Rows are one point carried round by a steady rotation, each followed by how many ticks it has turned.
The counts run from 0 to 301.
[ 20 -38   6  -3  14  21 -26 -26  22 -16  -7  27 -34 -28  42   9 -18   0
  17 -15  -2  14 -23 -15  19   2  -1 -15 -28   1 -12  -3  -1 -25  -4  28
   2  16  -7 -21  -7 -14 -26  14 -12  25 -14  -9  -4 -23 -47 -20  19 -26
 -16  32 -50  44  14 -36  -5  25 -15  19  -8  28 -32 -33  11  -6  15  10
 -29  35  -9 -49  19   2  22]  247
[  3  -4  -5 -19 -13  29 -21 -28  -4  -7   4  47 -36  -2   7  46 -24 -16
 -13 -19  -3  -2   1   5  -6 -24 -27  -4  -2  40 -25 -10  24  -7  -8  13
  -7   2 -11 -38  -1   9 -26  23  19  -9 -10   2   2 -16 -42 -40  25 -20
   7  32 -28   4 -18 -33   5 -13 -15   2 -21  51 -19  -8  29  -1  27  26
 -37   4  -9 -66  10  -6 -19]  43
[ 18 -41  11 -24  12  17 -26 -44  21 -17   0   7 -19 -14   6  22 -16  -3
  20  -6   2   6   7 -25  -2   5   2 -15 -46  10 -25  -4  10 -15   1   7
  -2   4 -17 -15  -1   2 -14  32 -11   4 -16  15   5 -21 -37 -35  21 -28
 -12  49 -39  17   0 -42  -1  44 -33  -1 -22  31 -24  -1  19 -14  16   7
 -14   6  -2 -50  -2  18  21]  223
[ 16 -12  -3 -26   9  37 -13 -20  16   0  -4  11 -25 -36  32  19 -31  -3
   4 -20 -13   8   5   1  22  -2   4 -23 -35  22  -5  11  12 -23   2  10
  17  13   2   2   2 -13 -33   0  -8  15 -25  -4  17 -14 -39 -43  13 -20
   1  35 -31  11   0 -42  -8  -3 -34  20 -13  10 -27 -33  39 -17  14  14
 -41  12 -24 -59  26 -17  28]  260
[  1 -35   4 -26  -9  16 -14 -27  31   0   5  14  -6 -13 -13  38 -33  12
   6   2  -9  -2   1 -30  -7 -22  -3  -6 -21  26 -23   1  22  -5  13   6
 -10   7 -23 -28  -9  21  -7  14 -11  18 -23   6   3  -2 -28 -49  32 -44
 -30  44 -47   9  15 -30  -7  19 -31  13 -24  38 -37 -13  21  -8  32  12
 -25   5  -7 -50 -12   8   0]  0
[  3   0  -2 -11   8  34 -34  -1   4  -3  13  28 -29 -21  20  26 -25  -8
 -12 -16 -17  -4   8 -17  18 -31   6  -2 -19   8 -25  -7  20 -20   2  33
 -14  25 -21 -31 -23   7 -19  -3 -10  13 -23 -15   3 -11 -44 -17  25 -37
 -12  44 -42   6  11 -33   9  -2  -3  11 -11  26 -44 -22  20   3  28   7
 -12  19 -27 -67  10  -7  21]  250
[-14 -24   0 -30  -6  39 -15 -16  24  -3  -8   4 -10 -33  16  30  -9   1
  25 -25   8  15   6 -37  12   6  -3   0 -29   6 -32   9  25 -13 -17  26
  -6  15 -17  -8  -1 -10  -8  -1  -9  -1  -1   0   2 -15 -45 -46  30 -24
 -17  56 -45  24 -17 -31   3  29 -36  16 -14  38  -8 -12   8 -16  28  20
 -23  21 -35 -57  14  16  25]  158
[-10 -15  -2 -22 -24  28  -2 -28  -5   1   7  28 -17 -17   1  51 -23  -9
   0 -22   8   0   8 -25 -13  -4 -11 -10  -4  35 -30 -21  14  -9 -10  10
   4   9  -4 -13 -20   2 -17  20  12 -18  -5  17   3 -11 -24 -55   8 -20
  -7  50 -21 -11 -18 -33   9  19 -32  17 -25  61 -20 -11  23  -9  27   6
 -36   8  -5 -60  -2  -1  -5]  55
[  1 -31   5   3   7  16 -24 -39  20 -41 -13  20 -32 -23  11  46 -12  -9
   2 -11 -16  19  -2 -19  -8   2 -14 -16  -8  21 -21   3  27 -23  -7  34
   2  12   2  -8   4 -11 -17  29  11  -8   4  21  20 -25  -7 -35  20  -6
 -16  32 -36  49 -28 -14   2  15 -34  15  -5  54  -8  -1  -5  -9  38  25
 -19  25   3 -56  15   1   7]  190
[  0 -27   1   5 -10  26 -23 -19  27  -6   5  32 -17 -34  39  32 -23 -21
   0 -16 -19  15 -16   1   9  -2  -6 -11  19  10  -9  13  22 -14 -26  47
   4  22  -3  -1  -2  -3 -18   9  16  13  -4 -11   3 -23 -23 -22  13 -28
 -17  38 -65  38  -5 -30  -7   8 -21   7 -20  35 -19 -29  14 -10  44  13
 -21  44  -8 -35  38   2   7]  137
[ -5 -20  17 -16  -8  29 -21  -2  -3 -14   5  14 -53 -19  10  26 -30   4
  -6 -32  -4  -3  -5 -20  18 -11  -5 -15 -21  11 -33  -1  14 -42   7  27
  -6  18 -11   0 -34 -17 -26 -10   1 -10 -29  25   4 -17 -38 -41  14 -21
   6  26 -29  -8 -10 -32 -14  17 -21  15   1  50 -41 -11  17   6  22  -9
 -30   4 -26 -57   1 -20  -1]  196
[ 10 -13  -8 -16   6  32  -2  -6  -3 -21  -4  41 -41 -37 -12  35 -42  17
   3 -16   0   1  -5 -18  -1 -13 -18  -6 -20  46 -13  -7  17 -11  -7  21
 -12   8 -11  -6 -20 -12 -22  -3   2  26 -10  -4  12  -3 -34 -43  17 -18
 -17  22 -26  17 -15  -5  -4  -1  -6  37   2  55 -47 -12  12   3  24   8
 -31  24  -2 -55   3 -11 -13]  286
[ -8  -6   6 -30 -11  41 -17  -9  -3  -5   9  17 -35 -44   2  35 -27  10
  -3 -14 -14 -20  14 -25  20 -11   2 -17 -17  26 -11 -22  10 -12   2  17
  -5  22 -29  -8 -26 -10 -29   5 -10   8 -14  -4   9  -4 -43 -43  21 -32
 -15  43 -32 -10   0 -33   3 -23 -19  37  -6  37 -33 -15   9 -20  28  -1
 -31   1 -27 -65   2  15  11]  52
[  2 -24  -3 -13 -13  17 -14 -31   1 -20  -1  46 -33 -20   8  62 -27  -2
   5  -3  -5 -14 -15 -24   3  -9 -31 -11   6  32  -1  -3   6  -4  -7  13
 -12  10 -13  -9  -4   1 -23  18   3   9   9  -6   7 -13 -20 -41  20 -17
 -31  10 -32  33 -11 -16 -11  -3 -16  31  -8  61 -25  -4  -1   7  36  18
 -30  25  17 -58  16   4 -23]  177
[  1  -6  -2 -16   2  19 -16 -37  27  11   1  20 -14 -10  42  34 -16 -17
  -6 -21  -1  11  -4 -19   9   1   6   3 -17   5 -27  13  10 -18  -4  -1
  17  17  -6 -42  16   8 -14  22   2  -2  -9   8   5 -30 -45 -36  10 -32
 -10  63 -38  20   0 -42  -2  17 -25  11 -22  22 -14  -4  13  -1  29  22
 -22  15 -14 -74  21  -2   2]  147
[ 11 -22  -1 -15  18  24 -29 -17  26   0   1  21 -21 -10  29  26 -18  -6
  10 -25  15  18   9 -15   8  -5  -4   6 -26   3 -33  -4  -3 -23 -15   4
  20  10  -9 -20  -1   3  -8  31 -13 -14  -1  17  -8 -20 -43 -40   5 -37
 -13  51 -29  20  16 -30  -7  15 -19  28 -27  47 -14  -9   3   4  25   5
 -23  27 -24 -77   2  20 -12]  14
[ 26 -27   4 -18  12  21 -10 -36  13 -26  19  37 -58 -19  11  23 -39  20
   8 -19   0   3   3  -8   3  -8  -9 -15 -26  33 -12 -11   9 -24  12  -8
  14  -8 -20  -1 -12 -10 -32  27  -1   5 -16  32  10  -7 -45 -41  -3 -32
 -17  25 -18   0  16 -33 -19   5 -38  11  -4  42 -40  -3  24   9  12  -8
 -25  19   4 -53 -10  -7 -12]  220
[  9 -35   6  -4  -4  22 -29 -36  30   6  21  22 -27 -22  22  46 -29 -20
 -17 -15  -9   8   9 -12  11 -10  -6   5   8  11  -2   6  19 -15 -27  20
   7   6  -7   5  14   3 -16  16  -9  -4   9   0  26  -5 -23 -37 -12 -22
 -16  27 -19  32  12 -13  -5  25 -21  32 -28  58 -28 -11  15   5  38   0
 -17  36  10 -67  17  23  -4]  124
[ 15 -18 -10  -5  -5  22 -14 -50  19  -5  13  28 -30 -31  33  37 -15 -26
  -6 -10   2  13 -11  -9   0  -5  -5  -8  -6  31  -8   3  11 -28 -17   2
  12  -1  -3  -7   8   3 -28  30   2  -8   3   7  19  -7 -42 -40  -6 -19
 -18  51 -27  33  -3 -29  -7  29 -41  26 -27  41 -22  -4  16 -10  19  17
 -20  28  11 -54  19 -11  10]  256
[ -4  -6  -3 -22   4  34  -7  -4  -3  -8   2  22 -38 -35   7  17 -26  12
   9 -25  -5  11   8   0   2 -20  12 -25 -22  33 -25 -11  27  -9   0  35
  -5  29  -2   0 -37  -4 -29   7   8  16 -37   1  12  -7 -33 -39  13 -34
  -6  43 -38   6 -15 -23  13  -4 -24  15 -17  25 -33 -43  34 -15  29   4
 -35  10 -30 -47   6   4  18]  262
[ 14  -2  -2 -17  -5  35 -24   5  11 -11  17  25 -31 -19  18  27 -18 -16
   4  -4  -2  -4  -7 -14  22 -20   2  -3 -30  16 -20  -4  24 -27   5  17
 -13  17 -10 -33 -20  13 -26  23  -8  -9 -30  -7   0  -2 -54 -20  33 -57
 -25  53 -44  14  12 -27  -7  -7 -15  18  -7  22 -35 -16  13 -12  35  10
 -15  -8 -21 -58  13 -13   7]  251
[  6 -18   7 -14   5  28  -8 -26  17 -12  -9  11 -29 -60  20  29 -12  -6
  11 -18 -19   3  -1 -32  38   5   3 -13 -21  17  -4  15  16 -26  -8  22
  -9  18 -18  -7   4 -25 -28  -3 -16   9   5 -12  14 -20 -52 -39  16 -17
 -21  33 -33  18  -6 -43   1   9 -32  20   5  37 -22  -1   4 -12  11  13
  -8  24  -9 -61  20 -11  20]  49
[ -4 -23  17 -16   0  26 -34 -31  30  -7   3   2 -10 -35  19  33  -5  -4
  10 -16 -26   5   9 -17   9   3  19 -24   3  -1 -34   6  10 -21   3  32
   9  23 -25 -25 -14  -2  -3  14  -2  -9 -33  28  13 -28 -28 -27  13 -33
  -8  54 -41  12   6 -33  -3  29 -38   0  -4  29 -36 -11  11 -16  28   2
 -18   7 -17 -57  12   7  28]  93
[  6  -8  18 -28  -1  24 -36 -19  13   8  10  27 -30 -16  16  35 -31 -14
  -3 -26 -17  -9  -4  10  14  -7  -1 -15  16   1 -26   5  -5 -24   3  36
   8  16  -9  -3 -16   4 -13  26  15 -28 -39  31  10 -34 -29 -35  15 -27
  12  38 -33  -7  21 -39 -17  -5 -27  12 -13  36 -24 -21  19  -9  23   6
 -42  -1 -15 -63  23   2  -6]  95
[  4 -33   6 -15  -2  22 -12 -39  16 -38   6  14 -43 -22  10  32 -11  24
  17  -9 -13  10  11 -17   1  -3   5  -8 -33  17  -8   7  18 -28  18  12
   5  14 -30   7 -18  -7 -28  21 -21  10 -26  24   9  -1 -20 -38  14 -27
 -30  29 -25  39  -5 -13 -20  18 -39  26 -14  43 -38  -6   4  -5  33   4
 -12  21  -5 -48  -9   6   3]  89
[  8 -26   3 -19  -7  20  -9 -35   1 -17   7  20 -42 -24   7  34 -45   8
  -7 -18  -1  14 -14  -1  -3   3 -20 -23 -15  40 -10  -1   8 -28   3   6
  12   1  10  -9 -12  -3 -36  16   2 -10 -13  15  15 -20 -13 -56   1 -18
  -3   1 -12  13 -17 -21 -12  -7 -32  37 -11  42 -21 -28  19  -2  34  19
 -35   0   7 -51   6  -1 -21]  297
[ 15 -41  11 -25   2  23 -16 -36  11 -31  -2  10 -33 -14  15  21 -13  23
  22 -18   1  21   2 -19   4   6   8 -15 -33   4 -15   7   4 -38  12  -1
  18   6 -13  -5 -17 -24 -21  20 -25   2 -23  25   5  -8 -35 -39  16 -24
 -17  38 -22  20  -5 -24 -24  29 -36  22 -17  45 -36 -13  12 -10  19  -1
 -32  10 -14 -54  -5   5   9]  90
[  9 -11  -7 -23  -5  42 -12  -3   9 -11   3  29 -27 -31  -9  20 -10   6
  22 -21   6  19 -10   2   9 -14   8 -14 -28  22 -27 -13  29 -18  -2  25
  -5  10  -7  -5 -26  -3 -15  15  14   5 -34   7  10   1 -44 -39  26 -38
 -10  42 -41  10 -19 -22   0  -4 -32  12 -16  30 -31 -39  13 -25  26   9
 -33  -2 -21 -52  -4  -3  25]  263
[ -2 -36   7 -16  -3  12   1 -45   1 -23   1  15 -44 -19   1  28 -53  17
  -8 -25 -15  20 -14 -14 -14 -10 -19 -30 -20  32 -16  -5  20 -19   0  16
  -2   8  -1  -8 -28  -6 -35   0  -5  12 -24  14  23 -13  -7 -52  -2 -14
  -9   6 -20  29 -28 -22   3  15 -30  35 -14  51 -31 -23  18   5  42  14
 -34  19   9 -47   2   9 -13]  298
[ -4 -26   4 -27  -4  40 -29  -7  22  -1  18  13   1 -31  25  29 -25  -8
 -11  -2 -25  -4  13 -19   5 -11  19 -12  -3  -2 -12 -10  15  -9   0  20
   3  31 -11 -16 -29  -1 -10  13 -12  14 -17  -1  -5 -15  -4 -31  28 -39
  -5  43 -48  -7  12 -45  -9   4 -10   7 -25  32 -44 -31  16 -22  39  -6
 -30  14 -31 -51  20  12  18]  238
[ 30 -19  -7 -18 -10  25 -21 -29  22 -24  19  40 -17 -21   7  39 -26 -11
   5   9  -5   5  -5  -4 -16 -13 -11  -6 -15  47 -15   5  22 -12   2   1
   4  -4  -9  -7   0  13  -7  50   9   0 -10  13  19 -11 -22 -37  20 -50
 -26  54 -42  18   7 -25 -30   8 -47   8 -13  33 -33   4  17  -3  33   8
 -20  -1  14 -49  20  -8 -12]  110
[ 15 -34  11  -7  -3  23 -19 -28  36  -3  14   4 -27 -46  31  24 -31 -18
   0 -10 -19   1 -10 -15  29   9   6 -18 -14  11   4  19   5 -30   4  19
  15  22  -1  13   6   3 -37  16 -15   1  -6  -8  21 -14 -24 -40   2 -37
 -24  37 -37  24  11 -41 -12  18 -42  33 -14  26 -18 -16   7 -14  35   3
 -14  19   6 -46  33   8  13]  126
[  7 -15  14 -26 -16  42 -18  -6  24 -12  11  11 -30 -44  10  56 -17 -18
  -8 -10 -15   4  -1  -6  17  -9   9 -10   8  11 -11  16  31 -10 -13  15
   0  17  -4  -8  -5  -9 -22  13  -2 -13   0  -5  14  -6 -27 -60  27 -42
 -15  36 -40  -9 -22 -25 -18 -29 -26  13 -10  28 -12 -20   1 -16  43  12
 -19  -5 -17 -53  23  -1  -3]  162
[  7 -13  -2 -22 -15  40  -6  -8   3 -18   0  28 -23 -52  13  34 -36  -5
   1  -7 -12   0 -17 -19   4  -6 -10 -33  -9  43  -4  15  17 -16  -5  33
 -10  21   1 -10  -1   3 -17  12   4  12  -3 -30  29 -26 -37 -34  30 -17
 -16  21 -57  24 -16 -31  -7 -12 -21  25  11  20 -28 -17   9  -9  35  20
 -23   9   8 -46  41  -3  10]  283
[ -3   4  10  -8  -3  35 -22 -24   5 -14  11  24 -30 -43  25  43 -33 -11
 -17 -21 -22   5   5  -9  -5  -1   6 -27  17  28 -23  -2  17 -19 -10  31
  11  20   3 -16 -23   5 -29  15  11 -20 -12  16  18 -24 -13 -44 -10 -35
  -7  36 -38   4 -13 -15   1 -18 -20  20  -3  34 -27 -11   0  -4  49  10
 -17   7  -8 -57  35   0 -12]  294
[-10 -21   9 -19   0  31 -29 -15  13   3  -5  17 -11 -18  14  21 -35   5
   0 -13 -18 -15  25 -21   6  -6  -3 -10 -10  -1 -18  15  -4  -8   3  28
   0  24 -34   3   0  -1  -7  -7 -11  21 -33  -5  -1 -25 -42 -18  23 -23
 -27  44 -47  16  28 -37 -22  25 -22  24 -10  40 -37   5  27   3  21   0
 -24  38 -22 -53  20  14   7]  104
[-15 -26   0 -30   7  28 -11 -22  12  -5 -12   9 -25 -19  11  34 -15  12
  17 -23   5  14  10 -31   6  -8  -4   1 -30  13 -32   1  18  -1 -20  24
  -6  19 -28  -6   2 -11 -13 -14 -18  14  -6 -14  10 -11 -42 -41  19 -22
 -14  47 -31  27 -17 -25  12  19 -19  28 -24  49 -19 -12  14 -14  25  16
 -36  30 -21 -64   1  28  16]  157
[  7  -2  10 -15   3  26 -11 -24  13 -24  16  21 -38 -52  15  44 -25  -5
 -12  -8 -21   2 -19 -10   1  -6   5 -33   1  31 -15   1  23 -24   2  29
   9  20  12 -16 -22   3 -26  29   3  -8  -9  12  19 -23 -14 -51  13 -37
 -13  26 -40  16 -17 -23  -7 -29 -30  21   5  29 -26 -20  -5 -10  48  19
 -14  -6   4 -45  26   5  -5]  295
[  7 -18  15 -37   7  36 -24 -21  20  -7  -3  11   5 -35  17  29  -4   5
  18 -21   3  11  -2 -32  -5   7  11 -13  -7  -1 -27  -8   1 -22 -17  17
   7  16  -3 -26 -13   1  -2  16 -19   3   8  -1   4 -23 -21 -33  20 -29
 -18  54 -43  18 -11 -22  -5   4 -11  32  -7  39 -29 -10 -25 -18  33  11
 -33  16 -19 -70  18  27   9]  291
[-17 -31  22 -20 -30   9 -30 -50  27 -17   6  12 -10 -21  27  48  -9  -9
  17  -9 -16  -6  -6 -30  -5   2  -5 -20  17  14 -14  17   1 -26   2  20
   3  24 -13  -3  -7   4 -15  25   5  -7  -7  10   8 -25 -18 -29  21 -17
 -21  37 -40  34  -4 -45  -7  23 -37   9 -21  45 -20   0   3 -28  40   7
 -25  28  -1 -37  26   6   3]  202
[  5 -41   8  -5 -18  14 -19 -30   7 -14   7  39 -41 -18   3  34 -34   9
   8 -11 -10  -3  -7  -6  -2 -17 -20  -9  -2  32 -11   4   9  -9  -6  26
  -9   7 -28  15 -10   0 -25   8  13  15 -31  10  17 -10 -30 -25   9 -12
 -23  11 -26  36   5 -27 -12  32 -31  12 -23  70 -38 -18  29   6  25   4
 -31  39  18 -36   4   5  -6]  100
[ -2 -48  -1 -13   6   8 -13 -15  32   7  -7   8 -23 -22  16  16 -12  -8
  33 -22  -5  15 -19 -25  23  -6 -11 -14 -38  -1 -17  -3   4 -13   4  22
   7   4  -8   7  -4 -13 -17   4  -3   9 -11  -3  -3 -20 -45 -43  20 -23
 -10  30 -44  38   4 -45  14  36 -31  21 -24  36 -16 -33  10 -21  19  10
 -42  17 -24 -50  -2  12  19]  25
